In the data rows, zero lies at 4.5, halfway between 4 and 5.
Here are some points, one per row:
[1. 7. 3. 5. 4. 4. 4. 7. 7. 5. 5. 5. 5. 6. 8. 5. 6. 6. 6. 2. 4. 6. 4. 2. 8. 4.
 0. 1. 3. 3. 3. 3.]
[0. 6. 5. 6. 3. 4. 5. 8. 4. 6. 4. 5. 6. 8. 7. 6. 6. 5. 7. 3. 3. 6. 4. 1. 6. 3.
 0. 2. 6. 4. 1. 3.]
[0. 7. 3. 7. 4. 6. 6. 6. 5. 5. 5. 5. 5. 6. 7. 4. 7. 6. 7. 3. 4. 5. 5. 1. 7. 3.
 0. 4. 5. 4. 1. 3.]
[4. 4. 4. 3. 6. 5. 4. 6. 4. 4. 5. 5. 4. 7. 9. 5. 4. 6. 5. 2. 4. 9. 2. 4. 6. 3.
 2. 0. 5. 5. 9. 3.]
[6. 2. 4. 5. 4. 7. 5. 5. 4. 4. 5. 2. 3. 6. 9. 5. 4. 6. 3. 0. 3. 8. 2. 4. 2. 4.
 7. 2. 6. 6. 6. 6.]
[0. 7. 3. 5. 4. 5. 5. 8. 5. 5. 5. 5. 5. 6. 9. 4. 6. 6. 7. 1. 4. 6. 4. 2. 5. 2.
 0. 3. 6. 5. 5. 0.]
[4. 6. 4. 4. 4. 4. 3. 8. 4. 4. 5. 3. 5. 7. 7. 8. 6. 6. 5. 3. 4. 9. 5. 5. 8. 4.
 0. 0. 5. 3. 5. 3.]
[4. 6. 5. 3. 3. 4. 4. 8. 4. 4. 5. 4. 6. 6. 8. 6. 4. 5. 6. 4. 3. 8. 6. 4. 9. 4.
 0. 0. 5. 3. 3. 4.]
[4. 3. 4. 7. 4. 8. 4. 4. 6. 5. 5. 2. 2. 6. 9. 4. 5. 6. 5. 1. 4. 8. 1. 4. 1. 4.
 1. 4. 3. 7. 8. 4.]
[3. 8. 2. 6. 6. 4. 5. 5. 7. 4. 4. 4. 5. 6. 9. 5. 5. 5. 7. 2. 4. 5. 4. 4. 7. 3.
 0. 2. 3. 3. 4. 5.]
[4. 2. 5. 3. 4. 4. 4. 7. 2. 5. 5. 4. 4. 8. 9. 5. 4. 4. 4. 2. 5. 9. 3. 5. 3. 3.
 8. 0. 7. 6. 7. 5.]
[3. 4. 3. 5. 5. 7. 7. 4. 6. 5. 4. 4. 4. 6. 9. 5. 4. 5. 8. 3. 5. 9. 1. 4. 2. 3.
 0. 4. 2. 6. 7. 1.]
[5. 6. 4. 3. 5. 4. 3. 7. 3. 3. 4. 5. 5. 7. 6. 7. 5. 5. 4. 3. 5. 8. 5. 7. 3. 5.
 2. 0. 6. 3. 8. 3.]
[5. 4. 4. 3. 6. 5. 3. 6. 4. 4. 4. 2. 4. 7. 9. 7. 4. 6. 3. 3. 5. 9. 4. 5. 5. 3.
 2. 0. 4. 6. 8. 4.]
[7. 1. 6. 5. 4. 5. 2. 5. 5. 4. 5. 3. 3. 4. 9. 3. 4. 7. 1. 3. 5. 7. 5. 5. 5. 3.
 5. 1. 4. 7. 6. 7.]
[5. 1. 4. 4. 5. 7. 4. 6. 5. 5. 5. 2. 3. 6. 9. 5. 5. 7. 3. 1. 4. 9. 2. 4. 2. 4.
 7. 0. 5. 5. 6. 4.]
[2. 6. 5. 5. 6. 5. 6. 4. 6. 6. 3. 4. 5. 4. 9. 3. 6. 6. 7. 3. 5. 6. 3. 3. 4. 3.
 0. 5. 2. 5. 4. 3.]
[2. 6. 4. 5. 6. 6. 6. 2. 6. 6. 3. 3. 4. 4. 7. 3. 5. 5. 8. 4. 5. 8. 2. 2. 1. 4.
 1. 8. 2. 7. 6. 2.]
[0. 6. 2. 3. 4. 7. 5. 9. 5. 4. 6. 5. 4. 6. 9. 4. 4. 6. 7. 4. 5. 9. 1. 5. 5. 2.
 0. 0. 4. 4. 8. 2.]
[4. 6. 4. 4. 5. 8. 5. 6. 6. 4. 6. 3. 2. 4. 9. 2. 5. 5. 6. 2. 6. 9. 1. 3. 2. 2.
 3. 4. 3. 7. 8. 3.]
[0. 7. 4. 7. 6. 2. 4. 4. 5. 4. 4. 4. 5. 6. 7. 4. 6. 6. 6. 2. 6. 5. 4. 0. 8. 4.
 0. 2. 5. 4. 9. 2.]
[1. 6. 2. 4. 5. 4. 7. 5. 5. 4. 5. 4. 5. 5. 9. 5. 5. 5. 8. 3. 5. 9. 0. 5. 2. 2.
 1. 6. 3. 6. 5. 1.]
[1. 7. 5. 6. 6. 4. 6. 2. 5. 5. 3. 2. 4. 4. 8. 1. 8. 6. 6. 4. 8. 4. 4. 2. 6. 4.
 0. 5. 5. 5. 3. 1.]
[3. 7. 2. 5. 5. 3. 4. 7. 5. 4. 6. 5. 5. 7. 7. 5. 5. 6. 7. 2. 4. 9. 5. 3. 7. 4.
 0. 0. 4. 4. 3. 3.]
[1. 8. 2. 6. 7. 5. 5. 3. 9. 5. 3. 5. 5. 5. 8. 3. 6. 5. 6. 2. 6. 4. 3. 2. 4. 2.
 0. 4. 3. 4. 5. 5.]
[0. 7. 3. 5. 4. 4. 5. 7. 5. 4. 5. 6. 5. 5. 9. 4. 7. 6. 9. 2. 4. 7. 4. 3. 5. 2.
 0. 3. 5. 5. 4. 1.]
[5. 6. 5. 3. 4. 3. 3. 8. 2. 4. 5. 4. 5. 8. 5. 7. 6. 5. 5. 3. 4. 8. 5. 6. 3. 4.
 3. 0. 7. 3. 6. 4.]
[1. 6. 5. 5. 5. 6. 5. 4. 6. 6. 4. 3. 4. 4. 9. 3. 5. 6. 9. 5. 3. 8. 2. 3. 3. 3.
 0. 5. 2. 6. 6. 3.]
[5. 6. 5. 2. 4. 4. 3. 8. 3. 4. 5. 5. 6. 6. 6. 6. 5. 5. 4. 4. 3. 7. 7. 5. 9. 5.
 2. 0. 6. 2. 4. 4.]
[3. 6. 2. 5. 4. 6. 4. 7. 5. 5. 5. 5. 6. 6. 7. 6. 6. 5. 6. 3. 3. 7. 6. 2. 9. 4.
 0. 1. 4. 3. 1. 4.]
[1. 6. 4. 4. 3. 5. 4. 9. 3. 5. 5. 5. 6. 8. 6. 6. 5. 4. 7. 3. 4. 9. 5. 3. 7. 3.
 2. 0. 7. 3. 3. 3.]
[0. 4. 5. 5. 4. 4. 3. 5. 8. 6. 4. 6. 5. 6. 5. 5. 1. 5. 1. 4. 3. 7. 7. 4. 9. 3.
 4. 2. 3. 8. 5. 4.]
[2. 3. 3. 5. 5. 4. 5. 5. 4. 6. 3. 5. 6. 8. 8. 5. 4. 6. 8. 3. 0. 7. 3. 2. 2. 4.
 1. 4. 4. 6. 9. 3.]
[3. 4. 3. 7. 4. 8. 6. 3. 6. 5. 3. 6. 3. 4. 9. 6. 4. 4. 7. 2. 5. 8. 2. 4. 3. 4.
 0. 5. 2. 7. 9. 2.]
[1. 5. 2. 4. 4. 6. 6. 8. 4. 4. 6. 5. 4. 7. 8. 7. 4. 6. 8. 2. 5. 9. 1. 6. 3. 2.
 0. 0. 5. 5. 7. 3.]
[2. 7. 4. 4. 6. 5. 7. 3. 7. 5. 4. 4. 4. 4. 8. 3. 6. 6. 6. 4. 4. 6. 3. 2. 3. 3.
 0. 7. 2. 6. 4. 3.]
[1. 6. 3. 6. 5. 4. 5. 6. 5. 5. 3. 5. 5. 7. 8. 4. 6. 7. 8. 2. 4. 7. 3. 3. 4. 3.
 0. 4. 5. 6. 1. 0.]
[6. 1. 5. 5. 4. 6. 3. 5. 5. 5. 5. 3. 3. 6. 9. 3. 5. 7. 2. 0. 5. 7. 3. 4. 3. 4.
 8. 2. 5. 6. 5. 6.]
[4. 6. 3. 4. 4. 4. 4. 7. 5. 4. 5. 6. 5. 6. 8. 6. 6. 6. 6. 4. 2. 7. 6. 1. 9. 4.
 0. 1. 4. 3. 1. 3.]
[4. 5. 4. 6. 7. 1. 5. 3. 2. 4. 2. 5. 5. 8. 8. 4. 4. 5. 8. 3. 2. 6. 4. 2. 2. 4.
 2. 5. 5. 5. 9. 0.]
[4. 4. 5. 2. 7. 7. 4. 4. 4. 4. 3. 3. 4. 6. 9. 6. 3. 6. 3. 1. 5. 9. 3. 4. 6. 4.
 4. 0. 4. 5. 8. 6.]
[0. 6. 5. 7. 5. 3. 5. 4. 6. 5. 3. 4. 6. 7. 7. 0. 7. 6. 7. 2. 5. 3. 4. 0. 7. 4.
 0. 3. 5. 5. 7. 2.]
[1. 7. 3. 6. 5. 4. 7. 6. 5. 5. 4. 4. 4. 6. 8. 5. 5. 6. 8. 1. 4. 9. 2. 5. 3. 3.
 0. 2. 3. 5. 5. 3.]
Along one direction, these points spread out more than along any other. Take the direction at right angles to it along which they spread out most. Then take the direction at right angles to both along which they spread out most. Go by this last direction. For each point below, how far along it does it lie, from 0 to 99? 50 is the average, and the first point above lies past it. One standard deviation of the points above along it is 16.
[5. 6. 4. 3. 4. 4. 3. 7. 4. 4. 5. 5. 5. 6. 7. 7. 5. 6. 5. 3. 4. 8. 6. 5. 9. 4.
 0. 0. 4. 3. 3. 3.] 50
[4. 5. 5. 5. 4. 7. 6. 3. 6. 5. 4. 4. 3. 5. 9. 3. 5. 5. 7. 3. 5. 8. 2. 3. 1. 3.
 0. 6. 1. 8. 7. 2.] 48
[5. 1. 6. 7. 4. 7. 2. 4. 5. 4. 5. 3. 2. 4. 9. 3. 5. 7. 1. 3. 5. 6. 5. 4. 4. 4.
 6. 3. 4. 7. 6. 8.] 92
[2. 8. 6. 4. 7. 6. 6. 3. 5. 4. 3. 4. 4. 4. 9. 2. 6. 4. 7. 2. 7. 8. 2. 3. 4. 1.
 2. 6. 4. 4. 8. 1.] 50
[4. 5. 4. 4. 5. 5. 4. 6. 3. 4. 4. 6. 5. 8. 8. 8. 5. 4. 6. 3. 3. 9. 3. 6. 2. 4.
 2. 0. 6. 4. 5. 2.] 25
[0. 7. 3. 6. 4. 7. 5. 5. 6. 5. 5. 5. 5. 6. 6. 2. 6. 6. 7. 2. 5. 4. 4. 2. 6. 3.
 0. 6. 5. 5. 2. 2.] 65
[7. 1. 6. 6. 4. 7. 3. 5. 6. 4. 5. 4. 2. 4. 9. 3. 5. 7. 2. 3. 5. 6. 5. 3. 4. 4.
 3. 1. 3. 7. 7. 8.] 84
[2. 7. 3. 4. 6. 6. 5. 5. 7. 5. 5. 4. 5. 4. 9. 4. 6. 6. 7. 2. 5. 5. 3. 4. 6. 3.
 0. 3. 2. 4. 5. 4.] 56
[5. 2. 3. 6. 5. 6. 5. 6. 4. 4. 4. 3. 4. 7. 9. 7. 4. 6. 7. 1. 3. 9. 1. 6. 0. 4.
 0. 1. 4. 7. 5. 3.] 26
[3. 4. 5. 6. 3. 8. 2. 4. 6. 5. 5. 2. 3. 6. 9. 4. 4. 7. 2. 3. 4. 7. 3. 2. 2. 5.
 6. 4. 3. 7. 5. 6.] 78
[2. 7. 2. 5. 6. 6. 5. 5. 8. 5. 5. 5. 5. 5. 8. 5. 5. 6. 6. 3. 5. 4. 4. 3. 6. 3.
 0. 4. 3. 4. 3. 4.] 63
